Each row has a name. After each piece below comes the name of the row it's from, unless a question asks for something else. Each question is about the rows just above it. Places in a row count from 1.

z_683: [  0   4   6 -12   1  -6  -3  -5  11 -10   4]
z_283: [-20  26 -22 -36 -19 -48 -17 -17  42  45  11]
z_341: [ 12 -11  -9  -7 -34 -11  -5 -11 -10 -11 -23]
z_155: [ -2   1  -9  -1 -11 -11 -13  -8  -5 -28   1]
z_422: [ -1   4  -3  -3  17 -10 -35 -11 -16 -52  23]
z_534: [-18   2   2 -21  -2  -3  14 -21   9 -18  -6]
z_602: [ 12   3 -21  -3 -25   0   2   3  20  -3 -26]
z_333: [ -7 -23  -1 -27 -33 -21 -27   3  -1 -18  -7]
After [0 4], its row goes on with => [  6 -12   1  -6  -3  -5  11 -10   4]
One entry of z_283 was changed: [-20  27 -22 -36 -19 -48 -17 -17  42  45  11]. Where, and from what? => 2, [26]
One entry of z_333 was changed: [ -7 -23  -1 -27 -33 -21 -27   3  -1 -18  -6]. Where, and from what? => 11, [-7]
Move every entry of [-3] by -1 step of 1. => [-4]
find: [-9 -7] => z_341

z_812: [-16 -15 -13   1  -4 -32]
z_282: [-29   8   1  -1  -4 -31]
z_313: [ -6 -21 -17  -8   8 -10]
z_884: [-19 -53 -39 -23  11  -7]
z_491: [ -6 -35 -22 -25  12  -6]
z_489: [-16 -34 -17 -29  11   1]
z_562: [-16   8   1  -1  -3 -31]
z_102: [  4 -13  -3   9  -7 -13]
z_240: [ -6 -21 -16  -8  15   3]
Where does [-30   8   1  -1  -4 -31] differ from z_282, and what was there? => 1, [-29]
After [  4 -13  -3], its row goes on with => [  9  -7 -13]
Go on from [ -6 -21 -17  -8] to the end of its row. => [  8 -10]
[-29  11   1] is in which row? => z_489
Changed z_240: [ -6 -21 -15  -8  15   3]. Place and old value: => 3, [-16]
After [-21 -16], its row goes on with => [-8 15  3]
Move every entry of [-6] by -1 step of 1. => [-7]

z_440: [ 0 42 29 10]
z_220: [-3 41 29  2]
z_976: [ -2 -56   8 -11]
z_640: [ -2 -36   6  -9]
z_745: [ -2 -22 -17   2]
After [ -2 -56   8], its row goes on with => [-11]
One entry of z_640 was changed: [ -1 -36   6  -9]. Where, and from what? => 1, [-2]
After [42 29], its row goes on with => [10]
Where does [ -2 -57   8 -11] differ from z_976, and what was there? => 2, [-56]
Move every entry of [-3] by +1 step of 1. => [-2]

z_479: [ 32 -20  13  -6 -10 -25  -9  -3 -35 -12  10 -11  33  18  12  13  60   5
  -8   1]
z_122: [-12 -12  -2 -10  -6 -31  -4  11  -3  25   8 -11  31  11   3   0  30 -11
  16 -21]
z_366: [  0  11   3  -5   1 -34   6 -17  48  43  -5  -2  31  43  -3  -6   4 -13
  33  -8]
find: [-10  -6 -31  -4  11  -3  25   8 -11  31  11   3] => z_122
find: [-10  -6] => z_122

z_433: [-10  14  32 -14  30]
z_704: [-30  17   8 -36 -16]
z_575: [32 13  9 37 14]
z_687: [-27  11  29 -47  21]
z_195: [-37   6  20 -50  -3]
z_656: [ -2  16  23 -15  36]
z_974: [ -7  18  22 -22  37]
z_261: [-7 18  8 39 17]
z_157: [30  3 -2 34 25]
z_296: [ 29 -10 -34  47  -8]
Move every entry of [ -7  18  22 -22] by +1 step of 1. => [ -6  19  23 -21]
After [18  8], its row goes on with => [39 17]
Shift each entry of [-15] by -1 times 1: => [-16]
Where does [32 13  9 37 15] differ from z_575, and what was there? => 5, [14]

z_898: [-47   0 -22 -51  30  10 -11  15  13]
z_801: [ 44  -5 -26 -16   2  31 -22  19 -18]
z_219: [ 22  12 -29 -44  53  -5 -27 -50  36]
z_546: [-37 -34 -53  -5 -46 -33   9 -16 -24]
z_498: [-15 -20  38 -31   3  -7 -55 -49 -30]
One entry of z_219 was changed: [ 22  12 -29 -44  54  -5 -27 -50  36]. Where, and from what? => 5, [53]
Changed z_219: [ 23  12 -29 -44  53  -5 -27 -50  36]. Place and old value: => 1, [22]
find: [ -5 -46 -33] => z_546

z_82: [-12 -15 -13 -19 -30 -36  32 -14 -42  -4  -2  12]
z_535: [-10   4  48 -26  24  49  10  -3 -10   4  43 -15]
z_76: [-49  36 -13 -18  58  -1  17 -22 -16  -3  12  10]
z_71: [ 13 -33 -13  46 -28  32 -36 -14  -2 -12  -7  20]
After [-13 -19], its row goes on with => [-30 -36  32 -14 -42  -4  -2  12]
Move every entry of [-19] by -1 step of 1. => [-20]
Which row holds [ 58  -1  17 -22]? => z_76
[-36  32 -14] is in which row? => z_82

z_582: [  2   0 -19   5   1  -1]
z_177: [  2  -1 -17   4   4  -1]
z_15: [  6  -7 -21 -14   5  -4]
z_988: [  0  -8  15 -29  16  31]
z_223: [  2  -1 -20   6   2  -2]
z_436: [-2 10 11  9  7 18]
z_139: [  1   0 -18   8   3  -3]
z_853: [  3  -3 -26   4   1  -4]
z_784: [  1  -1 -12  -5   6   6]
z_152: [ -2   0  32 -12   6  28]
z_873: [ 11  -6 -38  -3   4 -49]
z_810: [ -1  -5  -9   1 -15 -12]
The rest of the row after [-12   6]: => [28]
Where do [ -2   0  32 -12] appear? => z_152
Changed z_223: [  1  -1 -20   6   2  -2]. Place and old value: => 1, [2]
Where does [-2 10 12  9  7 18] differ from z_436, and what was there? => 3, [11]
[-3] with -1 step of 1 on every entry: => [-4]
Changed z_177: [  1  -1 -17   4   4  -1]. Place and old value: => 1, [2]

z_358: [ 15  -2  32 -30   2 -23  -7  10   1 -19  34  30   8  20]
z_820: [  6   0  18  -8  -2  22  -3  -3   9   1  33 -28  31  -1]
z_868: [ 11   1  -4 -29   5  26  -1  -1  -7  16 -16 -15 -21  -7]
z_558: [-10 -15  16  36 -15  -8 -25 -16  -7  49 -31   1  14 -15]
z_807: [ 11   1  -4 -29   5  26 -24 -16  -7   1  33 -28  31  -1]
z_334: [ 17  17  25  28  17   7  13  20  20   3   3 -13   9  20]
Go on from [ -7  49 -31] to the end of its row. => [  1  14 -15]
After [-25 -16  -7], its row goes on with => [ 49 -31   1  14 -15]
Where do [ 32 -30] appear? => z_358
The rest of the row after [-25 -16  -7  49]: => [-31   1  14 -15]
Changed z_334: [ 17  17  25  28  17   7  13  20  20   3   3 -13  10  20]. Place and old value: => 13, [9]
Where does [  6   0  18  -9  -2  22  -3  -3   9   1  33 -28  31  -1] differ from z_820, and what was there? => 4, [-8]
[7] with -1 step of 1 on every entry: => [6]

z_681: [-14 -29  21 -15  32]
z_908: [-25 -31  17  -1  17]
z_31: [-13 -28  30   2  33]
z_460: [-14 -29  31   0  24]
z_883: [-14 -29  19   0  24]
z_414: [ -3 -10   0   0   4]
z_924: [-11 -11  14   0  10]
z_851: [-13 -28  30   3  33]
One entry of z_414 was changed: [ -3 -10   0   0   5]. Where, and from what? => 5, [4]
One entry of z_681 was changed: [-13 -29  21 -15  32]. Where, and from what? => 1, [-14]
Move every entry of [-14] by +1 step of 1. => [-13]
Where does [-25 -31  17  -2  17] differ from z_908, and what was there? => 4, [-1]
The row with [-13 -28  30   3  33] is => z_851
Move every entry of [-13 -28] by -1 step of 1. => [-14 -29]

z_444: [ -5  25 -12  13  52   7 -11   8 -15 -27   0 -27]
z_203: [-4  2  2  0  4  0  3 -6 -7  3  4 -5]
z_511: [ -6  24 -11  14  53   6 -10   7 -15 -27   0 -29]
z_871: [ -5  28 -11  10  55   8  -8   7 -21 -25  -1 -26]
z_59: [ -5   3 -24   2   4  13 -18 -11 -23   1  16 -15]
z_11: [  4   0 -13   5   3   6 -15   7   1 -10   0  -4]
z_719: [-4  2  2  0 55  0  3 -6 -7  3  4 -5]
z_418: [  1   1   1   1   2   6 -14   7   2  -2  -2   0]
z_827: [ -5  24 -17  15  52   9 -16   8 -16 -29   1 -30]
z_373: [ -5   3 -24   4   5  13 -19 -11 -24   0  18 -17]
z_435: [ -5  26 -14  13  54   8 -13   9 -16 -28  -1 -28]
z_130: [ -3   3 -22  -1   2  12 -16  -9 -20   2  14 -12]
The rest of the row after [  6 -15   7]: => [  1 -10   0  -4]
[  4   0 -13   5   3   6 -15   7   1 -10   0] is in which row? => z_11
Changed z_871: [ -5  28 -11  10  54   8  -8   7 -21 -25  -1 -26]. Place and old value: => 5, [55]
Where does [ -5  24 -17  15  52   9 -16   8 -17 -29   1 -30] differ from z_827, and what was there? => 9, [-16]

z_342: [-29 -37  21 -44   3   0  16 -14  22  11  11 -12 -14  12  10 -10   9 -21
  22  -9 -12 -27   8  15  -1   0  12  46 -11 -23  -6  -3  18  11  18 -11
  -4  -5  42  18   1 -14 -46  18   1  11   8   6  15 -34]
z_538: [-28 -37  20 -44   3   0  16 -15  23  11  11 -12 -14  12  10 -10   8 -21
  22  -9 -12 -27   9  15  -1   0  12  46 -11 -24  -6  -3  17  12  18 -11
  -4  -5  42  18   1 -14 -46  18  -4  -9  -4  -2  28 -16]
z_783: [-22 -25  38  -8 -17  11 -17   4   2  12  -5  -8  -9 -14 -18   3  -1 -26
   4 -32 -18 -14  -6   6  -9  10   8  11  -2  13 -13   2  40  -8 -15  -3
  14 -40 -12  21   4  -7 -30   1  -5  -7  -1  -1  33   2]
z_505: [-22 -25  38  -8 -17  11 -17   4   2  12  -5  -8  -9  12 -18   3  -1 -26
   4 -32 -18 -14  -6   6  -9  10   8  46  -2  13 -12   2  40  -8 -15  -3
  14 -40 -12  21   4  -7 -30   1  -5  -7  -1  -1  33 -34]
Changed z_505: [-22 -25  38  -8 -17  11 -17   4   2  12  -5  -8  -9  12 -18   3  -1 -26
   4 -32 -18 -14  -6   6  -9  10   8  46  -2  14 -12   2  40  -8 -15  -3
  14 -40 -12  21   4  -7 -30   1  -5  -7  -1  -1  33 -34]. Place and old value: => 30, [13]
Changed z_783: [-22 -25  38  -8 -17  11 -17   4   2  12  -5  -8  -9 -14 -18   3   0 -26
   4 -32 -18 -14  -6   6  -9  10   8  11  -2  13 -13   2  40  -8 -15  -3
  14 -40 -12  21   4  -7 -30   1  -5  -7  -1  -1  33   2]. Place and old value: => 17, [-1]
After [ -2  13 -12   2], its row goes on with => [ 40  -8 -15  -3  14 -40 -12  21   4  -7 -30   1  -5  -7  -1  -1  33 -34]

z_638: [-10  -8  25  15   7   1  -8  14  -5 -12 -15 -15  -3  36  -7   6  -2  16
   4 -13  -1]
z_901: [ -3 -10  16   9  13  23 -29   1 -13  -8 -20 -31 -15  20  17  16  -2  16
   4  14 -36]
z_891: [ 34 -13  -7  16  11  18  33   9 -25 -11  32  21  19  10   4   6  15 -11
  16  13  35]
z_637: [  6   9 -26 -18 -28 -33  57 -13  16  17  50  62  39 -51 -12 -39 -26 -15
 -26 -36  50]
z_735: [ 14  14 -23 -11 -12 -18  34  -1   4  11  28  49  11 -20 -17   6 -17 -10
   3   9  53]
z_182: [ 32 -20 -10   9   5   6  50   2 -26 -13  48  35  33 -10   1 -17   7 -18
  -1 -18  42]
z_767: [ 14  14 -23 -11 -12 -18  34  -1   4  11  28  49  11 -20 -17  -6 -17 -10
   3   9  53]
Where do [-10  -8  25  15   7   1  -8  14  -5 -12 -15 -15  -3  36  -7   6  -2  16
   4 -13  -1] appear? => z_638
After [-15 -15], its row goes on with => [ -3  36  -7   6  -2  16   4 -13  -1]
Changed z_901: [ -3 -10  16   9  13  23 -29   1 -13  -8 -20 -31 -15  20  17  16  -2  16
   3  14 -36]. Place and old value: => 19, [4]
The rest of the row after [ 18  33   9 -25]: => [-11  32  21  19  10   4   6  15 -11  16  13  35]
Shift each entry of [-8 14] by -1 times 1: => [-9 13]
One entry of z_735 was changed: [ 14  14 -23 -11 -12 -18  34  -1   4  11  28  49  12 -20 -17   6 -17 -10
   3   9  53]. Where, and from what? => 13, [11]
find: [ 39 -51 -12 -39 -26] => z_637

z_260: [ 11  14 -26  -1  -5  -3   8   0  -6  -5  -2  -8   9   2  16   5   8]
z_84: [ -5  -2  -5 -17  62   3  -6 -10   4 -16   6  -7  -3   2  -3 -25 -13]
z_675: [  8   1  -4  -8  17 -16 -10  -6   2  10  -1  -4   3 -13  17 -22 -12]
z_464: [  8   1  -4  -8  17 -16 -10  -6   2  -9  -9 -15 -10 -10  -8 -19   9]
z_650: [  3 -13   7  -5  -6   9  -2 -15  -1  16 -23  -5  -5  -4  -4 -11  -9]
z_305: [  3 -13   7  -5  -6   9  -2 -15  -1  -3 -23  -5  -5  -4   7 -11  -9]
z_699: [  3 -13   7  -5  -6   9  -2 -15  -1  -3 -23  -5  -5  -4  -1  13  18]
One entry of z_699 was changed: [  3 -13   7  -5  -6   8  -2 -15  -1  -3 -23  -5  -5  -4  -1  13  18]. Where, and from what? => 6, [9]
find: [  3 -13   7  -5  -6   9  -2 -15  -1  -3 -23  -5  -5  -4  -1  13  18] => z_699
Shift each entry of [  3 -13  17 -22] by -1 times 1: => [  2 -14  16 -23]
find: [ 6 -7] => z_84

z_781: [ 37  24  13  -2   4 -12  19  15  15  -4]
z_966: [-20  58  39  24  30 -29  30 -35   6  -1]
z_180: [  9  24  18   7   3  21  22 -31  23   0]
z_677: [ 29  -8  -3 -36  -7   9  45 -30  16   4]
z_530: [21  6  4  3 -1  5  8 24  6 18]
z_822: [  5  20 -43 -13  20   7 -11  20 -15   1]
z_375: [  1  -9  18  18 -14  24  24 -59  29  14]
z_502: [ 13  35   5  21  29  -2 -26  29  -3  -5]
Where does [-20  58  39  25  30 -29  30 -35   6  -1] differ from z_966, and what was there? => 4, [24]
Where does [  5  20 -43 -13  20   7 -12  20 -15   1] differ from z_822, and what was there? => 7, [-11]

z_630: [  0  30  -2  61   4  32 -30]
z_90: [ 17  -3  33  20 -32  36   0]
z_739: [  0  30  -2  61   4   0 -30]
z_940: [ 23 -20   0  61   3  20   0]
z_869: [-22  -9 -35 -39   9 -49  46]
z_339: [  0  30   0  61   4   0 -30]
z_22: [ 24  -7   0   0   0 -52  50]
Go on from [-3 33] to the end of its row. => [ 20 -32  36   0]
Move every entry of [-2] by -1 step of 1. => [-3]
One entry of z_22 was changed: [ 24  -7   0   1   0 -52  50]. Where, and from what? => 4, [0]

z_66: [ 12   0  21  44  35 -58  35   9]
z_88: [ -7  -1  21  44  34 -58  35  -3]
z_119: [ -8   0  21  44  35 -49  32   0]
z_919: [  0  21  43  35 -58 -49  32   0]
find: [  0  21  44  35 -58] => z_66
[ 34 -58  35] with -1 step of 1 on every entry: => [ 33 -59  34]
Go on from [21 43] to the end of its row. => [ 35 -58 -49  32   0]
The rest of the row after [ 35 -58  35]: => [9]
Where does [ -7  -1  20  44  34 -58  35  -3] differ from z_88, and what was there? => 3, [21]

z_9: [-14 -35   2   8  20 -17  24]
z_725: [  5   5 -22 -36  49  19  19]
z_417: [  5   5 -23 -21  19 -29   4]
z_741: [  5   5 -22 -36  10  19  19]
z_165: [  5   5 -22 -21  10  22 -17]
Shift each entry of [19] by +1 times 1: => [20]
Which row holds [  5   5 -22 -21  10  22 -17]? => z_165
After [49 19], its row goes on with => [19]
Shift each entry of [  5   5 -22] by +1 times 1: => [  6   6 -21]
Shift each entry of [5 5] by +1 times 1: => [6 6]
Changed z_9: [-15 -35   2   8  20 -17  24]. Place and old value: => 1, [-14]
Move every entry of [  5 -23 -21  19] by +1 step of 1. => [  6 -22 -20  20]

